In the data rows, the value 128 means zero.
Here are some points:
<113 157 135 149 130 164  87 107 110 116 136 145>
<176 111 143 108 108 113 171 153 172 144 123 128>
<128 102 117 109 120 122 118 135 117 127 117 110>
<146 134 175 169 164 197 161 143 139 166 178 203>
<113 124  98 109 117 103 107 106 110  99 100 114>
<129 118 121 103 124 123 122 124 132 120 115 127>
<169 249 127 200 242 140 164 149 117 142 152 155>
<121 124 120 124 129 131 127 117 117 132 127 126>
<105 115 120 129 112 111 120 102  94 102 129 111>
<168  99 133 129 127 127 166 135 168 140 124 116>
<111 116  93 100 106 111 115 117 108  99 113 107>
<107 116 107 104 109 115 114 113 100 111 110 105>
<242 232 176 255 255 160 217 231 163 229 226 218>
<149 120 108  97 120 112 142 149 151 128 115 102>
<135 115 123 126 135 137 124 128 110 114 117 126>
<160 124 146 114 123 118 158 159 180 153 144 122>
<126 133 119 123 122 134 114 118 101 115 127 138>
<119 122  95 108 107 111  99 105 113 106 108 103>
<134 124 135 124 114 116 134 139 134 120 121 114>
<153 140 189 165 151 238 138 155 152 148 197 198>
<135 125 139 134 128 154 117 131 125 128 132 152>
<161 120 151 139 145 145 139 164 165 177 157 146>
<100 140 113 125 116 127 109  99  95 105 112 136>
<178 106 150 108 104 117 156 167 201 141 127 120>
<109 121 124 130 128 128 107 120 116 123 111 129>
<102 126 110 131 123 131  92 104 114 110 109 123>
<116 120 107 101 127 124 114 112 118 112 123 112>
<173 119 170 128 119 146 164 166 192 168 134 121>
<103 127 120 126 123 124 108 102  97 104 110 118>
<102 156 122 146 129 143 104 107 110 105 133 131>
<139 125 137 139 136 123 135 146 132 136 141 139>
12 more points follow, each with its number after it:
< 96 130 111 119 118  99 128  98 124  97  99 116> 0
<109 134 116 135 142 125 114 118 110 113 123 133> 1
<152 123 132 113 124 124 125 145 152 147 133 122> 2
<132 131 157 135 135 151 120 116 135 141 148 145> 3
<121 122 126 150 131 139 136 123 115 114 145 143> 4
<110 116 108 105 109 102 122 122 122 118 111 107> 5
<119 108 110  93 133 108 134 143 124 110 108  95> 6
< 95 135 106 111 107 124  91 121 106 108 111 127> 7
<101 123  99 107 109  98 123 115 107 103 117  98> 8
<103 130 118 129 129 133 128 105 109 113 124 133> 9
<122 124 127  88 107 101 125 119 127 115  96 104> 10
<164 111 149 122 137 131 157 175 155 138 146 125> 11
Which of these numbered points is nearest to each point below by angle, seen from the average point of the first points? Its number follows each.
< 98 130 114 121 117 120  93 109 107 107 106 120> > 7
<127 130 160 141 129 163 129 117 122 139 145 149> > 3
<134 126 145 118 120 100 145 137 121 147 124 106> > 10
<110 126 128 129 128 142 121 108 116 116 127 118> > 9
<116 115 112 109 113 103 128 117 134 122 106 110> > 5
< 91 115  97  93  96  90 107 102 117 103  92 106> > 5
<130 124 139 141 139 147 122 132 122 118 130 141> > 4
<142 109 141 118 119 128 133 156 155 152 138 120> > 2
<161 109 157 129 133 136 179 176 179 160 153 132> > 11
<118 149 112 133 147 142  90 105 116 112 125 142> > 1
<117 118 108 112 111 110 112 117 108  98 115 118> > 8
<148 125 163 157 135 173 150 127 140 145 160 153> > 3
<127 242 103 178 207 110 123 107 100 112 113 124> > 1
<111 123 135 137 121 129 131 132 132 139 145 128> > 4
<125 117 116 115 130 130 125 139 123 112 121 127> > 6
<101 126 118 118 102 129 105 106 118 102 110 124> > 7
<150 139 169 153 146 149 169 177 157 162 171 157> > 11
<119 136 135 147 128 152 121 110 111 134 136 154> > 4
<118 131 112 131 140 115 125 109 124 112 113 130> > 0
<155 140 182 169 147 181 128 161 138 171 177 188> > 3
<125 120 111 102 107  98 133 107 118  98  96 104> > 10
<131 134 130 116 125 130 139 120 124 124 127 121> > 10
<110 148 107 111 104 119 109 112 109 115 114 119> > 7
<112 115 108 114 116 117 114 121 120 123 112 102> > 5
<141 114 116 109 121 103 137 164 140 134 115 110> > 6
< 95 149 115 126 113 119  96  98 105 100 107 118> > 7
<113 127 125 136 106 124 105 122 114 119 116 111> > 7
